Each path below is one point turned by a fixed rotation once a step. After each direction that follows a path, write how fast that rotation turns it, in deg/step (0 if it stays still).
Each turn is a multiple of 5 degrees from 10 to 175, or 0.
Each row of a path follows its step; steps can be skipped.
Path 1:
step 4: [-33   8  -4   0  14  18   6 -19  -7  -7 -20 -11   6 -14  26  -9 -20 -16
  -7  -7 -14  20 -23   0  -3   7 -35  18  27 -12 -12  11 -14  24  10  25
  -4  17   0   1   1  -4   8   7   8 -11  -7  -3]
step 8: [ 25  11   5 -15  12  34 -11   0   9   8  33 -17  -8   4  13 -11  29  -3
  -7  -2 -16   6  15  32 -28  30 -23   0   1  -9 -10  -4   3  -8   8  14
   7   6  -2  11  -8  -5  -5  -7  12  18   7  -4]
step 11: [ -6  11  26   4 -15  25  -2   4   6  12  10 -26  12   6  19  -7  32 -13
   7  -4  11  10  -6  22  23 -18  -2 -14  -7   3 -20  -1  26 -11   4  32
  -2 -18 -12  -2  -3 -17   8 -18  -1  -1 -15 -20]
step 14: [-11  10 -10   3  -7  25  -6  12  43   5   4  14   9   2   5  10   3 -20
  23 -11 -12 -16 -10  31 -23   8 -12   7   8   2 -30  -2   1   7   3  20
   0  21   8  -8  -9  -8  14 -24  12 -15  -6 -22]
step 16: [-28  -5  -6 -10   4   5   5  -5  -5  18   6  -1  26 -11  27  -2  11  -4
   0  -1  -4  -5   0   7 -35  -4  17  52   1  12   4   7   6  -1   1  19
  20   4   5 -14  -8 -16  12 -27 -13   2  10  20]
step 25: [-17   4 -16   1 -11  14   6  -1  -8   8  -7   4   3 -35  19 -12 -11 -24
   1 -23  22   9 -13  17 -35 -36  -7  27  -6  13 -15  -6 -23   4  -8  18
   3  -9   7   7   6 -12  -1   9  -2   0  -9  -9]
step 30: [ -6   7  -4   8  19  -4  -9   5  15   0 -20  -1  -4  22   3 -21  12 -18
  23 -18  -7  17  12  -2   0  -1   1  10   5  18 -17 -18 -19   2  -9  -4
  -1 -29 -11  -1 -34  -3  39 -36  10  -8  -4  -2]
Directions:
[ 4  4  8 -3  0  3  0 -6  5  3 -2  4 -1 -5  5 10 -9 -4  6 -3  5  1 -5 -5
  1  3 -1 -1 -4  2  4 -3  3  4  1 -6 -4  2 -6 -6  2 -7 -4  4  8  3  0 -2]
130
[  0   6 -10 -11   1   5  -4   2   1   2  -3   2  -2  -1   3  -2  -3   1
   4   4  -1   9   1   2   2  -3   0   1   1  -3  -3  -7   5  -3   2   2
  -2  -1   3  -1  11   3  -1  12  -7   2  -3   1]
175
[  1  -1  -3   6   8  -1 -11   1   3  -3  -3  -1  -4   2  -5  -1   1  -4
  -4  -1   1   4  -2   2  -9  -6  -7  -2   1  -2   0  -4  -2  15  -7  -2
   2   3   1  -2   4  -6   3  -2   1  -2  -3  -2]
70
[-3  7 -1  7  1  0  4 -1  5 -1 -1  1  2 -7 -3 -3 10 -1 -4  4  0  1 -6 -4
 -4  2  1 -6 -5  0  3  5 10 -3  2  0 -7 -4 11 -5  1 -6  3  2  1  4 -2  6]
85
[ -1  -4  -4  -1  -3  -2  -1  -4   3   3  -3   3   6  -3 -10   3   8  -1
   6   6   4  -3   0  -7   1  -1   1  10   4  -7  -1  -6  -6  -7   1   2
  -3   3  -3  -1   4  -5   9  -3   4  -2  -5  -3]
155
[ 0 11 -5  0 -8 -5  5  7  5  4  1 -6 -6 -3 -1 -3 -3  0  8 -3 -3 -1  3 -6
 -3 -5 -4 -4  3  5 -6  4 -7  2 -1  5 -3 -3 -2 -2 -4 -4 -1  0  0 -8 -3 -1]
135
Path 2:
step 0: [ -1  14   2 -17  -6   7 -21  -7   4 -19  10  18  24 -21   0  -9   9  -7
  27  19 -17   9   0   3 -15  23  -9  13   2 -23 -10 -25   1  12 -19  17
  12 -24   1  10   4  18  15  -2   9 -26 -23   9]
step 1: [ -6 -14  15  10  -6  15   9 -15   7   2   2  27 -24 -14   5  19   5  10
   7  -1 -20  -5   2 -41  -2  19  -6  19 -24   7 -19  -5  17  10   8 -12
  12 -26  -8   5  -8   0  16   8 -16 -32   1   3]
step 3: [-16   0 -10 -26 -18   2 -22   7  -2 -15  30  22  15 -26 -14   2  -6   5
   2  -9 -22   4  12 -12  -4  14  -8  15  -9 -35  12 -31  10   7  -1   1
   3   2   8   9 -13  12 -31   5 -15 -15  -3  -3]
step 5: [ 11  -6   7 -11  11  -3 -10 -19   4  28 -11  -8   9 -18  -6  20 -14  12
 -11  10  -1 -12   4  -3 -16   5 -11  43 -10 -19   1 -15  -6  -3  16 -38
  26  -2   3   9 -14   4   8  13  20 -14   6 -22]
step 11: [ -9  -2  10   2 -14  12  -3   3  16  20  10  19   1 -28 -11  -2 -21   5
  19   5  -7 -11 -15   1   6  -4 -34  32  -7 -29  10 -16 -15  -7  44  -4
   8   8  -1  12  11  11 -10   1  -5 -12 -10  -7]
step 23: [ -6  -1  16  18  13  21  -3 -17  23  28   7   6   7  -7  -2  21  -6  22
   2   8  -5   8 -18  -2  -3   5 -14  20 -26 -12 -15 -12  17   0  15   6
 -14 -36 -27   8   1  19  -8  -5  22  11   3 -10]
step 26: [-17  -2  44   5  -4   3  -9 -14  25  12  -2  37   2  -6  19  18  -1  20
  15 -15  -6   4   7  -6   6  -4  -4   2  -4 -17  -2  -8   5  15  19   5
  14 -40  -5 -10  -6   8  10 -18  -4 -16  -6 -13]
Directions:
[ 8 -6  7  8  6 -2 -1  9  8  4  2 -2 -4 -1 -1  2  3 11 -5  4 -1 -2 -4  1
 -1  3  4 -1  6 -4  1 -1  0  4  3 -1 -1  0  0  5  1 -3  8 -2 -3 -8 -6  3]
100
[  0   0   3  -7   0  -5 -13  -5   3   0  -2   1   4  -5   2   1  -3  -1
  -6  -6   4  -1  -6   4   2   0   3  -3   0  -5  -4   3  -2  -3  -3   9
   2   3  -3   9   2  -2  -9  -1   6  -5  -4  -2]
120
[  0  -7  -6   3  -1   1   9  -2  -1  -2  -3   0   1   4   5   4  -9   1
  -6   2  -3  -5   6  -7  -1   5  -2  -3  -1   6   1   5  -4  -4  -8   5
   0   4  -7  -2   2   1  -2  -3  -4 -10  -3  -1]
125
[-2  2 -4 -8 -4 -6 -5  6  6 -3  2 -6  4  2  6 -4  4  1 -3 10 -1 -5  0  1
 -4 -6  1  7 -2 -3  6  6  6  3 -5  3  2  3 -2 -2 -7  4  1  4 -7  3 -2  2]
115
[ 6  3  0 -1 -1  5 -3  3  2  5 -1  0 10 -3 -6 -6 -7  0 -3  5 -1 -4  2 -8
  6 -7  6 -7  1 -1 -5 -3 -3 -6  0 -9  4  7  5 -2  0  4  2  2  3  0 -2  0]
115
[ -2   2   6  -2  -4   2   2  -2   6   2  -4  -6   3  -4   1   6  -1  -2
   3   3  -1   0  -5  -2   4  -4   1  -7   3  -4  10   2   5   1  -1   2
 -15   2  -4  -7   6  -4   3  -4   4  -1   7  -5]
10
[ -4  -3   8   6   6  -5  -2 -10  -7   5  -2  -4   4   0   5   1   3  -4
   5   3  -3  -4   2   2   1  -2   5   4   0   0 -10   6   8   2  -2  -4
   2  -1   4  -5   0  -1   3   3  -2  -7  -3  -5]
85
